In the rows, 128 means zero.
Named turns come first, each shown by rows before and after it. Which turns, in which order, take the first row of each pair that follows to the second? Write the first one first, as in the answered first pair.
Sev (before -> after):
[124 142 116 139 147 144 128 101 134 137 123 160 126 124 134 139 109 144
 118 147 129 124 156 120 131 130 129 135  94 115 171] -> [129 139 112 134 141 137 133 107 126 149 127 168 134 126 136 149 104 138
 101 143 127 118 153 126 136 132 125 140  92 122 164]
[101 110 151 132 137 107 112 123 122 103 140  92 125 115 134 105 154 114
 180 125 110 156  86 123 142 130 133 134 145 113  91] -> [ 97 120 151 118 133 107 115 102 122 104 122  94 121 102 137 101 163 132
 185 136 109 134  89 125 131 124 124 133 128 109 109]
[184 102  91 107 123  59 133 203 148 147 126 115 183 144 163 147 102  62
 131 120 113 132 108 139 176 121 138 150 133  88  86] -> [163  89 104 131 141  78 123 197 158 110 138  96 172 158 157 120 103  64
 170 112 121 173 111 110 170 126 148 140 146  74  90]
venud (before -> after):
[116 133 169 126 116 148 123 120  90 127 156 112 114 147  91 139 145 169
  94 111 110 118 115 131 150 132 137 125 149 157 119] -> [117 139 160 126 118 146 133 108  91 132 148 130 110 139  90 151 138 170
  86 124 107  98 127 127 139 126 130 129 135 164 129]
[149 134 122 139 133 124 125 155 142 145 124 144 142 148 130 141 102 129
 110 115 135 148 141 139 132 132 119 143 121 121 128] -> [142 143 122 133 139 132 124 139 145 137 112 142 139 136 134 134 102 146
 119 123 136 136 150 128 118 128 117 141 102 109 148]
[127 126 134 114 122 126 131 125 128 134 130 120 126 121 129 124 145 140
 131 124 128 113 107 146 130 121 121 131 124 144 132] -> [130 126 136 115 121 126 128 131 125 132 132 123 126 126 125 123 142 132
 127 117 128 116 102 148 136 120 120 135 132 145 126]
rinos (before -> after):
[101 141 142 137 156 175 128  89 145  96 113 119 103 125 127 110 123 170
 160 149 130 135 154  98 109 127 128 127 121 105 169] -> [105 128 114 170 139 150 140  98 130 118 131 172 105 121 124 144  88 105
 124 162 121 125 181  97 107 121 121 133 112 130 150]
[149 127 146 140 129  99 122 188 121 103 159 131 138 134 132 105 122 131
 125 117 118 161 106 165 154 135 142 126 130 103 109] -> [152 131 136 131 116  85 134 185 107 124 152 150 140 120 136 121 122 130
 105 129 113 130 106 177 151 134 132 129 118 119 107]
[132 156 133 140 137 175 109 140  94 127 161 110 122 167 106 141 119 149
 134  68 126 179  98 141 158 145 152  98 166 135 136] -> [140 156 113 145 111 148 129 141  67 159 166 159 126 151 109 178 105 108
  89  86 110 141 111 152 153 134 137 107 152 171 130]
Then:
(2 to 3 turns a pair)
[121 147 126 101 138 149 134 100 147 123 115 150 123 110 121 145 126 174
 115 146 122 104 144 132 117 119 127 132  95 108 155] -> [141 146 138  95 137 156 124 138 152 122 127 115 137 141 118 138 133 185
 108 111 133 138 112 154 145 133 141 134 125 101 129]  Sev, Sev, rinos
[150 115 115 148 108 122 125 164 130 142 143 124 148 145 135 138 102 108
 105 105 139 156 109 141 153 138 126 127 134 116  94] -> [126 115 104 152 103 115 143 123 114 150 132 167 127 114 133 147 101  91
 103 138 127 114 135 126 127 122 108 129 106 139 111]  Sev, Sev, rinos
[104 111 133 161 125 131 126 118 102 121 152 129 105 134 109 120 135 109
 128 126 129 143 127 103 118 136 127 125 144 151 107] -> [117 118 132 138 115 121 132 123  90 141 146 131 108 126 114 129 149 120
 114 128 122 119 109 120 122 134 123 130 144 162 102]  rinos, Sev, Sev
[135 149 134 114 134 136 123 151 143  97 105 115 101 104 150  93 137 126
 155 141 138 135 118 110 135 127 142 126  95 104 138] -> [149 146 129 121 129 132 125 171 148 102 111 122 109 115 150 101 126 112
 146 131 142 151 120 115 145 129 151 131 104 101 128]  Sev, Sev, rinos
[124 141 103 145 122 132 161 118 120 156 144 135 103 121 104 166 117 138
 100 130 120 112 136 140 121 126 111 129 130 147 132] -> [122 153 120 124 129 149 149 115 134 149 130  99 103 125 107 145 138 179
 125 121 127 120 117 140 122 127 116 126 132 126 146]  rinos, Sev
[ 79 115 143 152 160 168 130 111 122  85 147  89  99 136  92  84 157 147
 165 116 124 182 114  86 124 140 142 121 159 128 126] -> [ 86 101 102 174 129 132 157 112  86 124 168 165 104 116  91 143 127  71
 106 145 109 136 143  90 122 129 128 137 138 183 106]  rinos, Sev
[106 126 135 126 134 117 115 110 116 138 129 126 114 125 126 116 123 131
 143 156 129  92 125 114 131 135 113 127 135 139 108] -> [103 125 144 122 141 123 109 119 126 124 131 111 119 134 124 105 122 138
 153 144 133 112 119 114 135 135 121 125 147 125 110]  Sev, rinos
[111 131 138 120 142 139 115 103 144 109 114 110 115 113 138  99 130 156
 164 125 140 119 123 121 104 119 126 127 112 111 157] -> [131 132 114 136 118 113 130 117 129 142 123 162 125 101 145 141 105 105
 114 142 133  92 145 132 103 112 113 138  97 134 142]  Sev, rinos, rinos
[148 111 137 103 102  79 114 142 105 151 124 121 132 110 144 133 155  93
 118 137 119 105 107 149 130 123 123 127 133 146 104] -> [146 111 146 105 107  92 106 148 109 138 131  95 133 120 141 117 166 110
 135 124 122 127  89 148 137 130 127 120 150 138  98]  Sev, rinos
[143 121 141 149 121 154 137 125 127 136 155 143 135 158 134 147 106 129
 115 119 120 134 122 129 136 137 126 137 130 124 115] -> [127 131 149 141 136 163 140  99 132 118 137 134 125 146 135 130 114 155
 141 129 125 120 128 116 112 126 124 132 117 111 143]  Sev, Sev, Sev
